One hidden turn or mirror swaps the rows below in pairs. Which row is each named row swapped with?
The rows were stretched afterwards, more along some directions than others.
Q211: 0.830	0.868	1.161	1.003	0.053	-0.318	0.678	-1.557	-0.023	1.113	2.061	2.217	-2.119	1.108	-1.478	-0.079	0.288	0.227	0.178	2.670
Q263: 0.745	0.527	-1.075	1.501	-1.865	-1.436	0.337	-1.302	2.385	1.324	0.076	-0.101	0.257	-1.024	-0.383	1.650	0.093	-0.466	-0.183	0.984
Q674: -0.558	-1.355	-0.815	0.750	-0.302	-0.115	1.795	-0.762	2.359	1.383	-1.519	1.996	-1.271	-0.750	-0.427	-0.283	1.260	-2.919	1.114	1.855
Q740: -0.220	0.019	0.818	2.296	0.211	-0.633	1.704	-2.632	1.541	-0.172	1.299	4.302	-3.588	-2.168	-0.419	-1.090	-0.082	-0.839	0.150	0.049
Q31: 0.528	-0.653	0.943	-0.253	-1.785	0.888	-0.110	2.287	0.825	1.649	-0.619	0.653	-2.969	-0.363	-0.744	-0.357	-0.001	-0.903	1.510	1.666
Q61: 0.228	3.183	0.184	1.650	0.700	2.513	0.746	0.559	1.846	1.399	-0.656	1.067	-1.116	0.627	-2.168	1.943	-2.055	-1.815	2.628	0.869
Q891: 0.199	0.767	0.071	0.064	0.796	2.245	1.670	2.321	1.827	1.180	-0.954	0.735	0.686	1.345	-1.587	1.967	-0.356	-3.765	2.599	0.811
Q792: -0.302	1.235	0.948	1.835	-1.549	-1.859	0.339	-4.831	1.850	2.551	2.948	1.820	-1.814	-2.508	-1.740	-0.239	-1.917	0.800	-4.076	0.438
Q104: -1.414	-2.316	0.199	2.375	-0.086	-1.181	1.856	-0.046	1.993	0.010	-0.982	2.808	-2.176	1.342	-0.677	-1.679	0.958	-0.507	1.798	1.500
Q556: -0.839	0.376	0.340	-0.871	-1.073	1.451	0.001	0.575	1.064	0.152	-1.095	0.683	0.700	-0.694	0.017	-0.948	1.705	-0.255	-2.137	-0.063
Q117: 0.211	-0.598	-0.011	-1.716	-0.990	-1.687	-0.473	0.240	0.898	0.790	-0.117	0.311	-1.583	-1.164	0.530	0.831	0.319	-2.645	-0.210	-0.401
Q252: 0.369	0.486	0.570	0.723	1.378	-1.247	0.867	-1.012	0.091	-0.156	2.180	2.246	-1.012	1.343	-0.189	1.810	0.867	-0.982	1.958	0.737
Q469: 0.040	-0.242	-1.109	2.069	-2.550	-0.709	-0.662	-1.946	0.326	0.939	0.591	1.389	-1.058	0.216	-0.148	0.986	-0.450	-0.985	-1.527	-0.579
Q808: -0.497	-0.760	0.201	-1.083	-1.327	-1.825	-2.202	0.793	1.372	0.808	-0.612	-3.219	0.244	-1.291	1.139	-0.055	1.645	0.734	-3.278	-0.448
Q48: -1.545	0.046	-0.374	1.978	0.624	0.034	1.306	-1.925	2.605	-0.100	0.561	2.142	-1.736	0.010	-0.135	0.315	-0.634	-1.087	1.996	1.258
Q7: 0.477	-0.712	1.490	1.278	-1.729	-3.385	2.444	-0.670	2.785	1.793	1.637	1.445	-2.734	-3.745	-0.141	-1.156	0.546	0.920	-1.827	0.561
Q376: 1.375	1.974	2.095	1.145	-0.381	-0.025	0.301	-1.515	1.124	3.477	0.303	0.952	-0.819	-3.166	-1.445	1.530	-1.593	0.559	-2.401	1.081
Q611: -0.245	0.198	-0.337	1.432	0.569	-0.765	1.622	2.164	0.609	-0.588	-0.722	1.787	0.226	1.263	0.358	-0.672	2.559	-0.690	3.278	0.725
Q258: 1.156	-0.348	1.680	1.476	1.205	-0.983	2.687	-1.619	0.882	0.692	0.264	2.264	-0.103	-1.048	-0.809	2.384	0.915	1.273	-1.156	0.393
Q878: -0.037	1.646	1.547	0.678	0.391	-0.212	1.586	0.085	-1.086	1.160	2.232	1.733	-0.662	-0.008	-1.755	-0.358	-0.332	-1.179	-0.206	0.801
Q53: 0.488	-0.018	0.284	1.861	-0.853	-2.848	0.157	-1.442	2.809	0.522	-1.192	0.244	-1.743	-0.433	-1.350	0.560	0.203	0.443	2.083	0.281
Q192: -0.782	-1.056	0.721	0.917	0.196	-0.935	-0.821	1.654	-0.157	1.729	-0.534	-0.159	-0.861	-0.077	-0.715	-0.921	0.022	-1.586	0.355	-0.005
Q982: -0.870	-1.031	-0.186	-0.435	-0.941	-1.371	0.560	-0.235	1.574	0.105	0.843	1.018	-1.311	-1.053	0.167	-2.177	2.480	0.040	-0.019	1.499
Q542: -0.910	-0.354	-1.203	0.419	-0.028	-0.360	-0.436	-1.153	1.156	1.751	0.762	-2.031	-2.905	-2.166	-0.192	-1.620	-0.080	0.034	-4.331	0.890
Q352: 0.953	1.162	0.248	0.818	-2.867	-2.223	-1.097	0.133	2.478	1.759	-0.683	-1.355	-1.160	-1.193	1.225	-0.135	-0.472	1.283	-3.076	1.991
Q425: 1.476	-1.441	1.101	1.209	0.278	-1.488	0.258	-0.936	0.056	0.857	0.376	-0.104	-0.191	-0.674	1.210	0.732	2.002	2.170	-1.135	1.405
Q83: 1.402	0.947	0.618	-0.316	-1.664	-1.208	0.636	-0.545	-0.868	2.193	0.088	0.634	-0.776	-0.775	-2.237	1.833	0.294	-1.551	-1.234	1.437
Q651: 0.753	-0.461	0.698	2.814	-2.343	-3.724	-1.397	-0.140	2.196	0.264	-0.830	-0.548	1.065	0.340	1.085	0.131	0.278	0.967	0.082	-0.104
Q747: -0.053	-0.224	1.553	1.450	1.370	-1.315	1.886	-1.171	-0.304	-0.799	0.585	1.127	0.103	1.655	-0.344	1.031	1.452	-0.172	-0.546	0.337
Q889: 0.646	0.604	2.329	-1.025	-0.850	1.101	0.095	-1.669	0.575	2.324	-0.921	-1.439	1.906	-1.708	-2.125	0.484	-1.961	-0.848	-0.775	0.437
Q654: 0.126	0.474	1.377	-1.137	-0.234	0.534	0.439	-2.241	-0.251	2.939	2.874	1.696	-1.850	-1.396	-1.738	-0.229	-1.682	-1.049	0.771	1.076
Q348: 1.526	1.687	-0.194	2.307	-0.141	-0.369	2.432	-1.891	1.580	1.029	0.863	4.397	-2.056	-1.033	-0.621	1.921	0.110	-0.755	2.725	1.236
Q566: -1.907	-0.234	0.502	-0.094	0.229	0.465	-0.924	1.775	2.500	0.491	-1.227	-2.241	1.964	0.343	-0.568	-0.755	-0.134	-0.418	-0.756	-1.171
Q494: 0.955	0.820	0.508	-0.381	-2.713	-0.584	-0.301	-1.015	1.642	3.120	0.478	1.738	-2.971	-2.249	-0.872	0.643	-1.580	-0.852	0.712	1.388
Q553: -0.785	2.193	-0.593	-0.948	0.420	1.393	-0.277	1.514	1.450	2.289	-1.801	-3.085	2.804	0.665	-1.695	0.283	-0.415	-1.108	-0.311	1.378
Q758: -1.262	0.803	0.088	1.404	1.127	-1.718	1.551	-0.284	1.085	-0.273	0.798	-0.972	1.838	-0.403	0.722	0.112	1.458	1.125	-2.760	1.205
Q939: 0.444	2.457	-0.354	1.477	-1.052	1.350	0.323	-2.508	1.718	2.044	0.784	2.433	-2.109	-1.538	-1.598	0.765	-1.638	-2.322	-0.170	-0.946
Q689: 0.687	0.022	0.472	3.484	-0.296	-1.788	3.094	-2.766	1.933	0.810	1.063	5.049	-2.933	-1.345	-1.236	0.612	0.137	-1.348	1.952	1.926
Q938: -0.128	-0.175	0.378	0.695	-4.088	-2.430	-0.760	-2.785	2.893	2.912	0.760	0.267	-1.961	-2.910	-0.222	-0.371	-1.288	-0.833	-3.236	1.061
Q309: -0.088	0.219	-0.636	1.022	-0.607	-2.157	0.891	-1.475	3.617	0.859	1.084	2.498	-3.412	-3.805	1.147	-0.367	1.377	-0.602	-2.827	0.095
Q629: -0.058	0.403	0.022	-1.531	-1.369	-1.846	-1.016	2.152	-0.162	1.648	-0.878	-2.093	1.015	-0.331	-0.207	-0.107	1.357	-0.511	-1.154	0.588
Q430: 0.427	1.210	-0.218	3.534	0.279	-1.103	0.713	0.607	1.748	-0.329	-1.286	-0.765	1.081	-0.458	0.421	0.830	0.185	0.639	-1.752	-0.463
Q268: 0.061	-0.599	-0.944	2.711	1.861	0.144	2.278	-1.343	0.504	0.470	0.465	2.914	-3.481	-1.201	-1.950	0.412	1.206	-1.450	-0.096	0.869
Q667: 0.126	1.582	1.087	0.765	-0.818	0.831	-0.670	0.826	0.332	0.911	-0.190	-0.629	1.507	0.220	-0.451	-0.757	0.090	-0.224	-0.622	-1.261
Q680: -0.488	0.383	0.361	2.642	0.239	1.245	2.462	-0.627	3.381	0.441	-0.615	2.467	-2.732	0.462	-0.265	0.862	-0.789	-1.371	0.957	1.379
Q587: -0.884	0.165	0.786	0.043	0.429	0.096	0.464	0.513	1.714	1.187	-1.307	-1.909	2.313	-1.354	0.367	-1.264	-0.707	0.608	-3.162	0.672
Q937: 0.075	1.456	0.674	0.228	1.452	1.759	0.920	-1.579	-1.528	1.734	1.393	2.319	0.289	0.666	-2.100	2.021	-0.059	-1.453	0.572	-0.409
Q20: 1.205	-0.569	2.759	2.651	0.089	0.715	2.032	0.289	0.236	0.893	-0.612	1.889	0.702	-0.289	-1.910	-0.214	0.036	0.772	1.486	1.441
Q761: -0.581	-0.154	-0.463	0.554	1.103	-0.625	-0.161	-3.164	0.709	0.899	0.618	0.634	-1.632	-1.251	-0.371	-0.026	-1.210	-0.240	-1.827	0.170
Q492: -0.674	1.737	-0.173	1.509	-0.122	0.497	1.720	1.320	3.494	0.966	-0.624	1.030	0.181	0.878	-0.226	0.248	-0.023	-1.522	1.261	2.563
Q334: 0.344	-0.596	0.267	2.450	1.702	-1.065	1.508	2.214	1.420	-1.025	-0.921	0.436	-0.193	0.324	0.810	0.315	2.651	0.969	1.325	0.909
Q872: -1.116	1.304	0.781	0.854	0.022	3.123	0.884	1.187	0.827	2.089	-0.941	1.322	1.151	1.388	-1.667	-0.472	-0.691	-1.373	1.707	1.051

Swapped with Q542: Q889
Swapped with Q268: Q20
Swapped with Q492: Q252
Swapped with Q938: Q808
Swapped with Q211: Q891
Swapped with Q430: Q740
Swapped with Q117: Q352
Swapped with Q258: Q104
Swapped with Q31: Q83
Swapped with Q263: Q982

One hidden turn or mirror swaps the rows below in pairs. Which row is each named row swapped with?
The rows were stretched afterwards, more along some directions than others.
Q995: -1.837	2.127	-0.085	0.078	0.684	-2.973	-3.032	-1.717	2.218	-1.416	0.275	0.819	-0.498	-1.780	-0.977	0.825	-3.698	-1.078	-2.120	0.561	0.185	0.277	2.353
Q484: -1.295	-0.659	1.281	1.263	0.382	0.021	-2.746	-0.345	0.816	-2.883	0.368	-1.086	1.843	1.184	-0.530	1.807	-2.610	-0.720	-0.071	1.286	0.791	-0.153	0.451
Q801: -0.099	0.155	-1.775	-0.520	-2.513	0.294	1.152	-3.676	0.204	1.393	-0.404	-1.399	-0.841	0.592	0.553	0.014	-0.669	0.961	-3.223	-2.064	-0.089	2.819	-1.805
Q336: -0.069	0.182	-1.079	2.320	-3.047	-0.439	2.116	-4.221	0.750	0.412	1.795	0.437	-3.512	0.647	-0.723	2.696	-4.049	1.237	-3.032	-0.241	-0.312	2.432	1.909
Q655: 2.547	0.379	0.269	-0.340	-1.665	-1.139	0.525	-1.116	-2.119	1.128	0.608	-1.510	-0.800	0.294	3.421	-1.517	1.136	-1.482	0.347	-3.920	-0.143	1.928	-1.423
Q84: 0.620	-1.107	1.404	0.063	-0.631	-2.618	3.520	-1.120	1.056	-1.619	1.294	-3.891	-0.961	1.591	-0.569	1.479	-0.900	-2.269	-3.588	-0.748	-0.571	1.191	-2.891
Q165: -0.204	-0.797	3.884	0.748	0.779	-2.270	1.362	1.813	0.589	-0.657	-0.311	-0.416	-0.888	0.530	1.174	-1.800	3.173	-0.012	1.063	0.419	-1.910	-0.040	2.093
Q846: -1.414	-0.154	-1.239	-0.940	-0.227	-0.895	1.690	-0.293	2.276	-1.543	-1.640	-0.322	-1.116	0.315	-2.490	0.635	-1.818	0.986	-2.780	1.421	-1.272	1.310	0.590
Q197: -3.384	-0.765	2.057	1.165	0.985	-2.078	-2.614	1.804	1.369	-0.669	-0.668	2.753	2.046	0.004	-0.840	-0.721	1.909	-1.479	1.187	3.225	-2.372	-1.556	3.224
Q652: -4.134	1.913	-1.092	0.597	1.227	0.580	-1.820	-0.482	3.110	-2.789	-3.204	1.518	3.118	-0.407	-4.487	-0.192	-2.080	1.213	0.189	3.950	0.260	-1.716	2.120
Q923: -0.846	1.157	-0.589	2.039	-5.340	-2.651	2.705	-5.361	2.000	-0.592	-0.164	-0.511	-0.668	0.273	-3.014	2.008	-4.430	0.620	-3.030	-1.314	-1.990	0.923	0.532
Q153: -0.789	0.731	-0.589	1.134	-3.987	0.756	-0.084	-0.982	1.942	-1.954	0.280	-1.793	0.503	1.609	-2.022	2.085	-0.518	-0.006	-2.450	0.965	1.512	0.664	-2.735
Q241: 0.519	2.623	-2.283	-0.191	-2.653	1.353	1.539	-2.840	0.319	-1.003	0.023	-0.878	-3.037	-0.718	-2.132	0.344	-2.749	1.052	-3.221	-2.758	1.284	0.640	-0.025
Q85: 1.038	1.284	-0.927	-0.193	-0.719	-3.103	-0.863	1.163	0.312	-3.024	-2.290	0.052	0.959	-1.120	-1.061	-3.153	-0.566	-3.558	-0.845	0.197	0.684	-0.685	0.005
Q74: 0.462	1.040	0.786	1.472	-1.948	0.963	1.582	-0.394	-3.105	0.857	1.535	0.782	-3.532	-0.417	2.171	-0.773	-0.756	-0.401	-1.227	-0.516	0.106	0.370	1.903
Q28: 1.476	1.703	-1.686	-0.680	0.403	2.137	0.722	1.261	2.026	-2.610	-1.354	0.351	-1.458	-0.032	-0.746	-0.229	-0.991	-0.401	-1.973	-0.585	1.256	1.470	-0.196
Q143: -1.381	1.649	1.535	2.341	-0.739	-0.434	-0.494	-1.815	-0.422	-2.080	-0.324	-2.013	2.506	1.249	0.402	0.145	-2.965	-1.518	-1.495	0.843	1.635	-0.415	1.479
Q752: -2.257	-0.196	-2.291	0.095	-3.701	-1.502	0.597	-4.440	2.170	1.385	-1.336	-0.304	0.791	0.461	-5.117	1.498	-1.156	3.444	-0.234	-0.892	-1.262	1.105	-1.344
Q366: -0.794	-2.572	-0.914	2.327	-1.981	-2.490	-0.488	-0.325	-2.117	1.313	0.140	-0.058	1.559	0.983	0.961	-1.615	2.481	-1.957	-0.624	0.817	0.941	-0.524	-2.277
Q103: -0.641	1.860	-2.603	-1.058	-0.569	2.385	-0.889	-0.190	-0.062	-0.933	0.125	0.461	-1.656	-1.178	-1.198	0.908	-3.345	-0.218	-1.036	0.381	-0.216	0.177	-0.374
Q532: -1.490	-1.247	2.181	0.629	1.175	-0.284	-2.687	4.210	1.080	-2.321	0.792	-0.666	1.017	1.086	0.472	2.208	1.028	-2.269	1.671	2.697	-0.117	-0.418	-1.119
Q390: -2.476	-0.111	0.513	0.542	1.584	-2.193	-1.593	3.005	0.120	-2.677	-1.940	0.129	2.521	-0.632	-1.093	-3.526	2.188	-2.820	1.184	2.207	0.758	-3.122	-0.267
Q350: -2.098	-1.909	1.727	0.922	2.781	-2.869	-0.883	1.901	0.922	0.619	-0.456	2.663	2.760	-0.511	-2.632	2.113	-0.341	-0.062	1.898	1.014	-2.092	-2.855	2.261
Q521: 1.019	1.845	-1.860	-0.226	1.702	-0.412	-1.543	2.211	-0.896	-2.835	-1.541	2.154	1.015	-1.385	-0.238	-2.392	-1.734	-2.051	-0.534	-0.702	1.310	-2.117	2.994
Q10: 1.328	0.012	0.898	-1.963	-0.556	0.417	1.627	0.227	-0.546	-1.913	1.523	-2.309	-2.084	0.965	2.780	-0.237	0.285	-0.721	-2.053	-1.714	0.652	2.967	-1.478
Q190: -2.631	-0.867	0.976	-0.536	-0.370	-3.036	-4.001	1.368	2.228	-1.909	-0.944	1.010	2.451	0.160	-0.924	0.111	1.323	-0.659	2.617	1.730	-1.848	0.145	-0.774
Q49: -0.291	-3.419	-1.278	2.841	-0.920	-1.427	-2.768	-0.253	-0.004	2.039	1.185	0.259	-0.095	0.618	0.275	-0.111	1.414	-0.619	-1.140	1.705	0.845	1.252	-2.454
Q612: 0.412	1.326	-2.317	-1.494	-2.679	-0.036	0.721	-2.964	1.664	-0.251	-0.995	-1.227	-1.031	0.625	0.305	-0.603	0.096	0.926	-2.826	-1.766	-1.033	2.253	-0.759
Q495: -1.261	-2.258	-0.080	-1.133	2.268	-1.780	-1.473	1.682	-1.322	3.185	-1.291	2.673	0.372	-1.613	0.139	-2.894	3.126	1.304	3.305	-0.039	-1.385	0.200	0.279
Q865: -1.907	0.252	3.263	1.336	3.418	-0.627	-2.268	4.337	-0.219	-1.245	2.025	2.776	0.169	-0.941	2.226	1.042	0.545	-3.010	1.368	1.299	0.410	-1.007	3.469
Q458: 0.599	-0.428	1.975	-1.633	-2.391	-4.527	1.041	-1.130	-0.426	-0.882	-1.013	-1.220	-0.530	0.071	0.148	-1.238	-0.791	0.140	2.180	-1.581	-3.291	0.683	1.313
Q665: -0.303	-2.342	-1.298	0.497	0.286	2.870	-0.384	-0.063	0.750	-0.615	0.985	-1.210	-2.024	1.557	0.290	0.372	1.487	0.877	-3.536	1.295	2.067	3.310	-3.690
Q979: -2.260	1.481	2.425	-1.312	-0.812	-0.662	1.413	0.655	-0.013	-1.933	-2.249	-0.668	1.882	0.583	-1.550	-0.802	-0.321	0.919	2.171	0.286	-2.041	-2.671	3.484
Q664: -2.936	-0.694	1.360	0.090	2.305	-1.163	-3.390	1.854	-0.482	1.018	0.182	0.360	2.976	-0.427	1.835	-1.587	2.340	-2.058	2.592	0.615	-0.787	-1.259	0.117
Q708: 0.140	-2.346	-0.604	-0.397	-3.439	-3.321	1.877	-2.677	2.182	2.614	-1.063	-1.950	-1.585	0.672	-2.805	-0.994	2.080	2.902	0.759	-0.868	-3.026	2.936	-2.674
Q300: 0.199	1.556	-0.551	-0.173	-1.759	-3.318	-0.077	-0.264	-1.668	1.631	-1.574	-0.158	2.869	-1.190	0.187	-2.429	0.596	-1.772	1.883	-1.605	0.557	-1.768	-0.232
Q145: -0.364	-2.039	-0.424	0.310	-1.379	1.459	0.912	-0.806	0.606	-0.491	2.245	-0.268	-1.260	-0.291	1.898	1.124	0.083	-1.136	-2.652	-2.348	0.894	2.948	-1.989
Q81: -3.334	-2.431	-0.995	-0.176	2.845	-2.330	-2.929	1.917	1.624	-0.724	-1.920	3.308	5.333	-2.111	0.164	-1.990	1.735	-2.323	1.785	0.840	0.111	-1.242	0.618
Q13: -2.737	1.200	1.269	0.234	-4.142	-4.493	-1.100	-1.744	1.473	-1.607	-1.917	2.524	0.475	-0.353	-2.603	0.689	-2.864	2.150	0.895	1.815	-3.555	-0.456	4.651
Q919: 4.199	-0.621	-0.950	-0.258	-2.201	-0.737	1.866	1.457	-1.682	0.321	0.008	-2.212	-1.480	0.769	2.132	-1.273	2.008	-1.304	-0.991	-1.036	0.353	1.742	-4.219
Q203: -0.329	2.821	-0.776	-0.252	-0.426	0.179	1.385	-4.219	1.231	0.745	-0.809	-1.285	0.281	-0.210	-1.519	-0.151	-2.252	-0.233	-2.202	-2.191	-0.454	1.045	1.871
Q944: -0.958	1.068	1.612	-1.053	-0.641	-0.310	0.315	1.901	1.549	-5.417	1.288	-2.967	-1.945	0.665	-1.660	-0.010	-1.829	-2.176	-1.390	0.278	-0.128	0.765	-1.143
Q490: 2.381	1.269	-0.280	-1.671	-1.164	-2.143	1.560	0.131	-0.529	0.182	-0.953	-1.683	-0.901	-0.147	1.344	-0.428	-0.182	-1.248	0.768	-2.483	-0.961	0.976	-0.305
Q530: -4.200	-2.569	0.997	0.687	1.672	-1.544	-3.189	1.949	0.649	0.830	-1.934	2.028	4.436	0.192	-0.242	-1.228	3.074	-0.064	2.430	2.824	-1.341	-1.248	0.058
Q647: 0.581	2.265	-2.602	0.232	-4.477	-0.332	1.616	-4.997	1.496	0.231	-1.654	-2.430	-0.123	0.002	-2.339	-1.040	-0.546	1.391	-3.395	-1.891	0.471	0.803	-2.052
Q195: -2.230	-0.494	0.816	-0.942	4.165	-0.494	-4.256	3.420	-0.544	-0.770	-0.038	3.203	3.290	-1.352	1.185	-0.177	0.030	-0.841	2.709	1.119	0.711	-1.525	2.393
Q440: -3.824	-1.223	1.485	3.739	-0.891	-3.962	-1.380	-0.087	1.601	-1.559	-1.347	1.948	4.533	0.112	-2.373	0.058	-0.995	-1.833	0.863	3.093	-1.571	-2.913	1.590
Q128: -1.232	-0.619	2.312	0.145	2.787	-0.732	-2.741	6.017	-0.312	-2.063	0.907	1.512	-0.397	-0.957	1.724	-1.236	1.307	-4.038	2.136	1.977	0.304	-0.667	-0.160
Q840: -1.577	3.902	-1.555	-0.170	-0.454	0.961	-1.250	-2.591	0.001	-3.508	-0.725	-1.940	2.192	0.148	-0.579	0.772	-5.807	-2.389	-3.789	0.109	2.934	-1.761	1.670
Q337: -0.039	-0.651	0.122	0.236	1.980	3.612	1.435	3.573	-0.942	-1.421	-1.204	-1.363	0.865	1.098	0.603	-1.977	2.600	-1.076	1.189	1.695	0.061	-1.203	-1.464
Q401: -0.308	2.485	0.071	-0.988	0.654	-2.192	0.349	0.380	2.228	-2.563	-0.871	1.082	-0.525	-0.889	-0.034	-0.125	-1.202	-1.531	-1.443	-0.120	-0.258	0.871	2.584
Q753: -4.393	-2.080	1.758	2.529	1.051	-3.614	-1.847	1.015	1.735	-0.452	-0.541	3.087	2.037	0.081	-2.028	0.575	-0.238	0.021	2.974	4.536	-2.129	-1.548	3.434
Q100: -0.613	-1.315	1.371	0.028	0.241	-0.377	-2.061	3.233	0.634	0.085	0.749	-0.698	0.841	0.160	-1.388	1.651	1.085	-0.095	2.686	1.514	-0.799	0.325	-3.329
Q71: -0.349	0.373	2.042	0.867	-0.669	0.828	-0.172	1.757	1.272	-2.249	0.385	-0.453	-0.673	0.101	-2.718	0.929	-0.570	-0.592	0.664	-0.279	-0.158	0.021	0.161
Q227: -2.320	-2.114	1.310	1.869	3.368	0.882	-0.993	3.594	-0.601	-0.409	0.630	1.028	0.716	0.429	0.538	0.794	0.088	-1.448	-0.541	2.801	0.577	-1.040	1.247
Q3: -2.228	-0.099	1.192	1.269	-1.033	-2.597	-1.691	0.061	-0.646	1.354	-0.685	-0.105	2.486	-1.043	-0.600	-2.310	2.424	-1.063	1.976	0.457	-0.726	-2.349	-0.542

Swapped with Q100: Q919
Swapped with Q203: Q197
Swapped with Q530: Q801
Swapped with Q81: Q145
Swapped with Q337: Q103
Swapped with Q652: Q74
Swapped with Q458: Q484
Swapped with Q647: Q3
Swapped with Q995: Q165
Swapped with Q753: Q336
Swapped with Q664: Q612
Swapped with Q84: Q350

